Rotation paths and how fast each direction turns (deg/step):
Each turn is a multiple of 5 degrees from 10 to 175, or 0.
Each row of a path follows its step; steps can be skipped.

step 3: [-12.2  -0.2  44.0  13.8  -9.7   4.0  12.3   6.5  -7.4  12.9 -15.4 -25.6
   9.7 -12.2   4.1  26.9  -2.6   0.5 -19.6  -1.9  14.9  23.1   1.4  -6.4
   9.8 -11.0   6.3   5.7  -5.2   7.6 -24.9   2.4 -10.5 -10.5 -19.3   9.8
 -16.4  12.3  -3.5   3.1  -0.8   4.2  -0.1   2.8  -3.1   8.4  -4.7 -13.9
  -5.8   3.0   0.1 -14.0]
step 5: [ -1.7   4.9  12.6  -8.3 -16.0   5.4   3.2  -4.0   5.5  -3.2 -41.7 -10.5
  19.0  20.5   9.7  25.2 -14.4  19.1  -1.6 -14.6 -11.7 -10.3   5.4  -5.6
  20.8   1.4  -9.1  17.4  -7.9   2.6  -3.5  -0.7  19.4  -4.8  -1.3   2.6
   7.3  14.0  -5.2   0.0 -31.4  11.1   2.6   8.1  13.9   2.5   8.3   1.6
   5.7 -17.8   3.3  -4.5]
step 10: [  8.0 -16.6  22.1  -4.6  -7.2   0.3  10.9  -8.1  -1.9 -13.9   0.2  -0.6
  12.5  32.7 -18.6  -4.3 -20.2   9.4  -2.0   1.0   1.1 -21.4   4.2  19.3
  -9.7  -3.5   3.1 -16.5  11.4  -0.6  10.3  14.2  -4.1 -17.2  12.8 -10.5
   4.0 -20.1 -25.8  -6.6 -14.0 -14.4 -12.7 -12.0  -0.5  -7.5   1.5  -2.2
  -4.9  -7.4  22.5 -18.6]
step 11: [ 14.1  -5.8  10.3   7.4  10.0  -0.1  10.5   5.4  18.4  -6.1  -8.4   3.7
  17.7   4.6 -30.8  -3.1  15.1  -8.6   9.2 -30.2  11.2  -6.7  -8.5  17.0
 -29.5  13.0 -23.6   4.5   0.5  11.9  -1.7  22.9 -10.0   1.2   9.5   1.1
  -5.9  -7.5   1.3  -5.7  -6.7 -23.9  -9.0   8.9 -10.8   5.6   0.6  -4.6
  20.0  -0.5 -13.4   8.2]
step 17: [ -4.8 -17.3  20.6 -10.7   3.8   5.4 -14.6  16.3  17.8  -5.8  -0.6  -2.8
 -13.4 -11.3   6.8 -14.0   4.6  -8.5  -1.9   9.5  -7.0  -7.3  14.0  -3.5
  14.2  18.9 -11.2  -8.5 -22.7  19.2  -9.2 -14.0  -7.6  -0.3 -17.6 -30.3
 -28.8  -6.6  22.7   3.7  -9.1   7.5   6.5 -11.7  -6.0 -10.4  -2.1  15.8
  15.1   6.0  13.5  -5.8]
step 25: [ 13.5   5.4   8.9   0.4 -11.3  -3.6  11.6 -15.5   7.0  -2.3  -6.2   6.3
   9.9  16.7  -5.3  20.4  -2.2 -16.1  -3.2  12.3  -4.9   0.5 -16.5 -22.7
  28.6  19.0  21.3 -16.4   9.3  17.0 -17.5   2.1  -8.5   1.9  19.8 -16.0
   3.7   8.4 -12.9   0.3  -2.4  -9.8  -8.8  -7.1 -10.0  17.5 -12.5 -18.8
  12.6  -9.7  -9.6  20.1]
step 28: [ 14.1  -1.9   8.7  -2.8  -6.6   5.6  18.9 -10.0  15.0   1.9 -12.0  10.0
   1.1  24.6   3.0   3.5 -10.4 -10.6   2.8 -29.8   5.0 -10.0  19.0  -7.8
 -26.6 -12.3  -1.4   1.6  -0.9  18.9   0.8  16.9 -10.5  -3.2   7.9  -3.5
  26.7 -20.8 -23.9   6.6 -10.4  -3.0  -5.7 -19.1  12.7  11.6 -15.3   8.4
 -15.6   1.9   6.7  -8.2]
step 33: [ 13.1   6.0   4.5   9.9   8.0  -8.2   2.9  16.3 -21.3  17.7  -1.3 -27.5
   4.3  -7.8 -13.6 -31.9   1.9   2.0  -6.1   8.2 -11.3  14.1   6.2  12.6
 -19.3  -6.8   2.4   4.6   5.9   4.7 -12.2   7.5  -6.3  -3.5  18.8  -4.1
  -8.1 -13.8  -8.3 -13.9  -4.2   3.6 -22.3 -23.0  -2.4   9.8 -30.4   4.0
  -4.5  19.7   5.7  -3.5]
step 46: [  0.0  -8.6  21.0  -9.9   6.9   6.1   0.5  -1.6  12.6  -3.1  -1.1  15.2
   3.0  24.3 -24.3  -0.5 -18.7  -4.4  -7.0 -15.7  -5.2   3.7  -1.1  -0.3
 -17.2  -2.1   2.6  -5.5  10.1 -10.3  -6.3   1.6  14.8   8.5  13.6  -8.6
  18.0  -6.5 -13.4  18.1 -31.3  -2.1 -16.7  11.8  15.2 -15.7 -33.3  14.8
 -16.6  -3.0   2.1   5.4]
Directions:
[ 3.1 -5.7 -3.4 -3.7  0.3 -3.9  3.6 -7.0 -1.6 -7.1 -2.6 -8.6  0.3 -5.4
 -3.1  2.6 -2.6 -0.5  0.3 -9.2  4.5 -6.3  3.9 -4.5 -3.6 -4.1  1.9  6.6
  1.1 -4.0 -4.5  1.5 -2.7 -0.2 -4.0 -3.9 -3.2  2.3 -1.8  0.1  3.0 -1.3
  3.4  1.8 -2.3 -0.5 -0.8  1.8 -2.6 -2.6 -2.3 -0.3] | 45
[ -5.5  -3.9   7.1   2.3  -2.0   1.0 -11.2  -2.7   1.6  -3.2   0.3   1.8
   2.2   1.8   1.5   6.2   1.4  -7.7  -4.4   1.1   3.2   2.9   1.3   5.0
  -7.0  -2.8  -0.9  -1.2  -4.9  -1.5  -3.7   2.5   0.7   5.2  -2.8  -0.2
   2.1   3.9   5.9   1.4   1.9   3.4   2.8   2.4  -0.2  -4.4  -5.2   1.9
   1.4   0.3  -4.7   2.3] | 125
[-2.8  2.3  2.5  2.7  2.2  6.2 -2.0  1.7  2.3 -6.2 -1.3 -3.7 -1.4  4.2
 -3.8  2.3 -4.3 -1.9 -3.3  2.3 -5.1 -5.1 -1.1 -4.1  9.1 -3.3  0.5  4.4
  3.7  1.8 -5.4 -0.1 -0.4 -4.9 -4.0 10.3  4.4  3.4  5.0  1.5  4.6 -0.6
  2.1  1.1  2.7  5.8  1.3 -2.1  0.5 -0.5  2.4  2.6] | 20
[-0.2  3.3  2.1  4.7  2.6  1.3 -3.3 -2.0  0.8  0.6  0.0 -0.5  6.8  3.8
  1.7 -3.2  2.3  1.7 -0.5 -9.8  2.5 -9.6 -5.1 -4.5  3.6  1.6 -7.6 -4.9
 -5.3 -4.4  2.0 -1.5 -3.4  0.6 -2.3 -4.0  1.0  1.5  1.6 -3.2 -4.5  0.9
 -0.1  2.3  0.9  0.1  0.1  5.3  2.0  6.2  6.8  2.8] | 60
[-0.2  7.2  0.3  4.7  3.8  2.9  0.9  0.7  3.0 -4.1  3.8  1.7  0.8  2.8
 -0.5  4.3  5.5  0.8 -3.4 -0.3 -7.3 -4.6  1.9  0.9 -5.0 -5.2  1.4  0.6
  1.2  1.9  0.8  4.0  2.9 -0.3  4.3 -8.5 -5.2 -6.3 -1.9  1.6  6.3 -7.5
 -3.8  4.7  5.9 -0.1 -0.4  4.6 -1.2 -2.9 -0.8  0.4] | 20
[-4.8 -5.1  3.3  2.7  8.2 -2.9 -1.1  1.7  2.8 -2.3  3.6  4.4 -4.8 -5.3
  3.0 -1.3  2.6 -1.0  0.4 -3.7  2.6  5.6 -8.3 -4.8  6.5 -1.9  1.6 -3.1
 -4.5  0.9 -7.4  4.1  0.3  2.1 -0.9 -1.1 -5.9  0.2 -5.8 -4.6  2.4 -2.3
  1.4 -2.0  1.3  3.9  3.2 -3.2  3.3 -3.1 -1.6 -2.5] | 80
[ 4.9 -1.0 -0.5 -1.4  0.4 -5.5 -5.6 -0.2  5.2  0.6 -0.3  6.2 -1.8  1.4
 -4.8 -4.0 -4.7  3.3  5.2  3.1 -3.9 -3.7 -0.8  2.4  0.2  0.8  5.8 -5.1
  0.1 -3.1 -1.1 -2.5  4.5 -0.6 -8.8 -4.3 -4.3  4.3  6.5  1.9 -1.2 -0.5
  1.2  4.0  1.9  3.6  6.6  3.7 -4.3  1.8 -5.4 -3.4] | 145
[  1.5   3.2  -0.6  -0.9   2.8  -3.7  -2.2  12.9  -3.8  -0.6 -11.5  -2.1
  -3.3  -5.3  -3.8   4.6   0.5   2.9  -2.0  -1.0  -3.7  -1.3  -0.2  -0.2
  -5.7   1.8  -5.7   0.3  -3.1   1.1  -0.6  -1.4   2.5   5.2  -1.4  -0.3
   0.3  -1.6   2.0  -1.0   2.0   2.1   2.5   1.8  -2.9   0.2   6.3   0.5
   8.7  -2.4   2.2   0.2] | 120

step 8: [ -8.4  -2.6   9.1  -4.8   7.4  -1.6  24.7  15.4 -18.1 -16.9 -31.7  -1.8
  30.0 -22.1   0.8   9.3  -7.7  15.9  -5.4  10.2 -11.1   5.3  10.9 -11.7
  -9.4   3.4 -14.1 -12.7 -16.6   3.4 -13.1  -2.8  -3.6 -16.1   5.4  19.5
  -8.0  -5.2  -9.6 -16.7   3.7  22.8   7.0   2.0  -0.2  12.2   7.8 -38.5
   4.7 -31.4  13.7  10.9]
step 9: [  9.6 -30.4  12.4  -3.8   5.2  33.9   1.9   8.8  28.8  12.7  12.8  10.6
  17.6 -14.7   3.1 -12.4   2.2 -10.4   7.9  21.3  -9.8  -0.4   4.5 -21.8
 -21.7  -2.0  22.2   0.2 -10.2 -26.3  12.9   4.3  -3.5  10.2 -13.6  -7.2
   6.8 -17.4   0.8   2.9   1.9   4.2   1.3  -0.3 -14.6   5.9  12.1 -22.0
   8.5  -6.7 -36.6  16.5]
step 20: [ 21.1  -3.7  -8.7  -2.6  32.3   2.0 -10.9  22.5 -15.4 -14.4  12.0   9.5
   4.8 -19.3   7.4  13.1 -33.7   9.1   8.1   3.2  -6.8  18.3 -13.5  -0.2
   8.9  42.3   5.8  -6.6   4.9  13.5   2.7  -7.1  -4.5  -0.1  -9.8   4.6
   7.3 -14.4   4.4 -26.7   6.8  16.0   6.6  12.4   0.4  -6.2  18.2  -3.7
 -23.0 -24.0   4.5  12.2]
step 22: [-15.4 -21.2   0.0  11.8  -6.7  26.0   2.6 -16.0  -1.9  11.7  -2.7   6.4
 -17.4  -1.4 -14.3 -21.4  18.3   5.1   8.8 -20.6  -8.2  -7.1 -12.1   2.7
  28.2  -8.8  10.8   8.0  20.3  -9.4   1.9 -11.4 -19.7  11.4  -9.9 -26.3
  -9.5  14.0 -14.9  -2.9   0.9   7.0  11.2 -10.8   0.5 -31.3  34.7  20.5
   9.6  -3.9 -13.5 -11.2]
step 28: [  5.2 -17.6  16.7 -13.7  -4.4   4.0   0.3  23.3  -2.5  10.0  -8.6   8.3
 -10.8   5.2   9.9  15.7 -23.3   3.9  16.9  13.9 -34.7  26.3   9.6  13.3
 -15.9  -7.1   0.2   4.7  -0.6   9.8  29.8  -1.6 -32.1  -3.6  12.7 -15.4
  -9.3 -10.1   1.1   1.2 -28.3  15.2  -4.1  -2.4  -0.7 -15.4   9.8  27.0
  10.5  -7.3 -15.2   7.5]
step 33: [  2.3  -7.0  18.8   7.7  10.7  -4.0  -4.3  -8.9  -2.3 -10.7   0.9 -18.4
  27.1  18.8  20.3  -5.8  18.6  -0.5   2.7   1.4  -1.3  -1.4  -2.2  17.2
 -15.2   8.1  40.5   5.1   3.8  22.2 -21.1  -3.5 -12.5   8.8 -14.6  13.6
 -11.9  14.5  35.4 -10.5 -17.5  -7.2   8.3 -22.8   1.7 -17.0  15.8   8.2
 -13.7  -1.4  22.9   1.9]
step 39: [ -1.6 -22.9 -37.3  -5.0 -19.7 -10.9   4.2  13.3   6.9   9.6 -11.1  -5.4
  17.1   1.1  24.1   3.2   1.7  -5.1  14.8   9.1   3.0   6.7 -15.2   4.6
  10.5  -1.2  17.6   0.1  -6.0   1.4 -17.7  -2.9  23.2  -4.1  13.2   0.9
  -6.6 -18.9   2.2 -10.9  19.7  28.1  38.2 -20.7   6.5 -19.3  11.0  14.5
 -12.2 -10.9 -11.6  15.5]
step 42: [-21.7  -9.1  -5.1 -16.6  37.9  -8.8   7.5   5.3  -4.2  23.8  19.3   0.9
  37.7  -5.5   4.8 -27.4   2.4  13.8 -26.2  10.5  24.6  -9.3  -7.2  -0.3
   6.2  15.6  23.5   8.0  12.0   2.0  -5.0  -9.5  11.1   9.2  -6.2  12.4
   2.0   9.1  -0.9   8.9   8.5   7.4   1.9 -22.5  -1.2  -6.5   4.8 -11.6
 -19.7 -21.4   8.0  -2.2]
step 43: [ 14.7  -3.7  17.2  -2.0  10.4  -3.3  -0.9  -4.9  21.1  -5.5 -14.3 -16.7
  28.3   5.9   0.8 -12.7  -9.9  11.6   9.0 -29.1 -24.0 -14.3   5.2 -19.2
   2.8  -6.1   4.3  18.4   2.5  12.5 -18.5 -19.3  -7.1  11.6  -8.8 -22.7
   1.3 -10.7  17.1 -11.6 -26.4  -2.8  -9.3   9.1 -13.9 -18.5  20.8 -26.8
   5.9 -20.6  11.1  -9.4]
Directions:
[ 3.4  1.9  2.2  5.0  2.5 -2.1  3.6  1.3 -2.6  2.4 -1.1 -3.0  0.5  2.4
 -2.2 -0.4 -5.2 -0.3 -1.1  5.7  4.6 -4.5  7.4 -7.5 -0.9 -2.0  1.6 -1.0
 -9.3  3.1  4.3 -2.6 -5.3  1.1  1.3  2.3 -0.3 -0.3  3.7  2.4 -6.7  3.8
  2.5  1.0  4.5  2.3  3.1 -8.1  0.3  4.2 -6.0 -3.3] | 40
[ 4.4 -3.9 -4.5  2.5 -2.6 -2.2  2.1 -5.7  5.4  7.0  1.9 -5.6  9.0 -4.8
 -0.8 -3.9 -0.6  0.3  2.3  1.5 -1.4  2.4 -3.0 -2.3 -2.5 -4.9  4.8 -1.3
  0.2 -1.9  6.3  6.8  4.3 -4.6  1.1  4.2  0.6  7.0  3.9  2.3 -1.8 -0.6
 -3.4  1.8  2.5 -0.4  3.0  5.5 -4.8 -0.1  1.2  0.0] | 120
[-1.8  1.5  0.4 -0.2  3.8  2.4 -4.9 -2.6  6.4 -4.1  3.4  1.3  4.6  2.8
  6.9  2.0  9.3 -3.1 -2.0  0.7  0.9  5.4  1.7 -0.2 -2.0  1.1  2.4  2.1
 -1.5 -3.9 -0.5 -3.3  1.5 -1.1 -2.4  2.4 -1.9 -1.1 -0.3 10.1 -0.1  5.7
  7.1 -2.1  4.2  0.6 -3.4 -3.4 -8.4  2.0 -2.3  4.3] | 120
[-0.7  0.4 -5.0  1.8 -9.7  4.8  2.9 -1.0 -1.9 -4.1 -2.0  2.3  2.4 -2.3
 -4.0  1.9  9.7 -2.3  4.1 -1.2  2.7  0.5 -4.3 -2.7  2.4 -4.2 -1.9 -6.1
 -1.5 -6.1  2.2 -1.2 -5.0 -1.8  1.5 -0.2 -6.2 -0.9  1.3  2.6  6.1  0.8
 -0.8  2.2 -0.4  1.5  5.4 -6.7  5.6 -4.3 -2.6 -2.0] | 80
[ 3.1 -0.5  7.8 -0.3 -3.6  0.0 -5.8  5.6  3.7 -0.7 -0.2  4.2 -1.3 -5.9
 -1.7 -0.8 -4.7  2.7 -3.4 -0.1 -5.6 -0.4 -1.4 -5.9  6.9 -1.0 -3.0  0.7
  1.1 -3.7 -3.4 -1.5  0.0  1.2 -0.8 -3.5  0.3  2.2  8.1  3.3  2.3  9.1
 -3.8  5.5  4.1  5.8  0.9  0.2 -1.9  0.1  5.5  2.0] | 125
[-12.6   0.2  -3.8  -2.2   1.2   1.4   4.7  -0.2   6.9   5.9   4.0   1.4
   2.0  -1.9  -2.7   3.3   2.9   2.9  -4.3   5.5   0.9  -4.0   4.8   3.9
   4.8  -5.0  -4.6   0.5  -1.9  -1.7  -1.8   3.0   4.7   4.3   2.7  -1.2
   4.4   1.1   1.5  -5.8   1.9   1.0   4.6  -0.7   1.3   7.4   1.4  -0.2
   0.2  -1.1  -2.7   0.1] | 140
[-0.4 -3.4  2.5 -7.9 -2.4  2.9 -0.8 -4.5 -2.1  2.1  5.3 -4.1 -1.1  8.7
 -0.7  1.4 -4.4 -0.9 -0.6 -2.0  3.2 -9.6 -2.2 -2.2 -4.4  2.0 -2.0  4.3
  5.6 -4.2 -5.5 -0.9 -1.3 -5.8  6.0  0.9  3.2  4.4 -0.3  3.3  4.5  1.0
  1.8  2.8  6.2 -2.5  4.1 -1.2  0.3 -2.5 -3.1 -0.3] | 90
[ -3.1   8.6  -0.6  -2.8  -0.3  -2.8  -1.5  -3.1   3.9   4.7   0.5  -1.8
  -2.5  -7.2  -1.2  -2.4  -1.9   1.2   5.5   1.6  -1.1  -1.5   0.2   3.6
  -6.6  -2.3  -4.9   1.8   2.2   2.5   0.0   0.7  -1.1   7.2  -1.2  -2.9
  -4.3  -3.6   1.1   5.4   2.4   1.5  -2.4  -3.1   5.0 -10.2   5.4  -4.3
   2.5   3.9   1.7   5.0] | 120
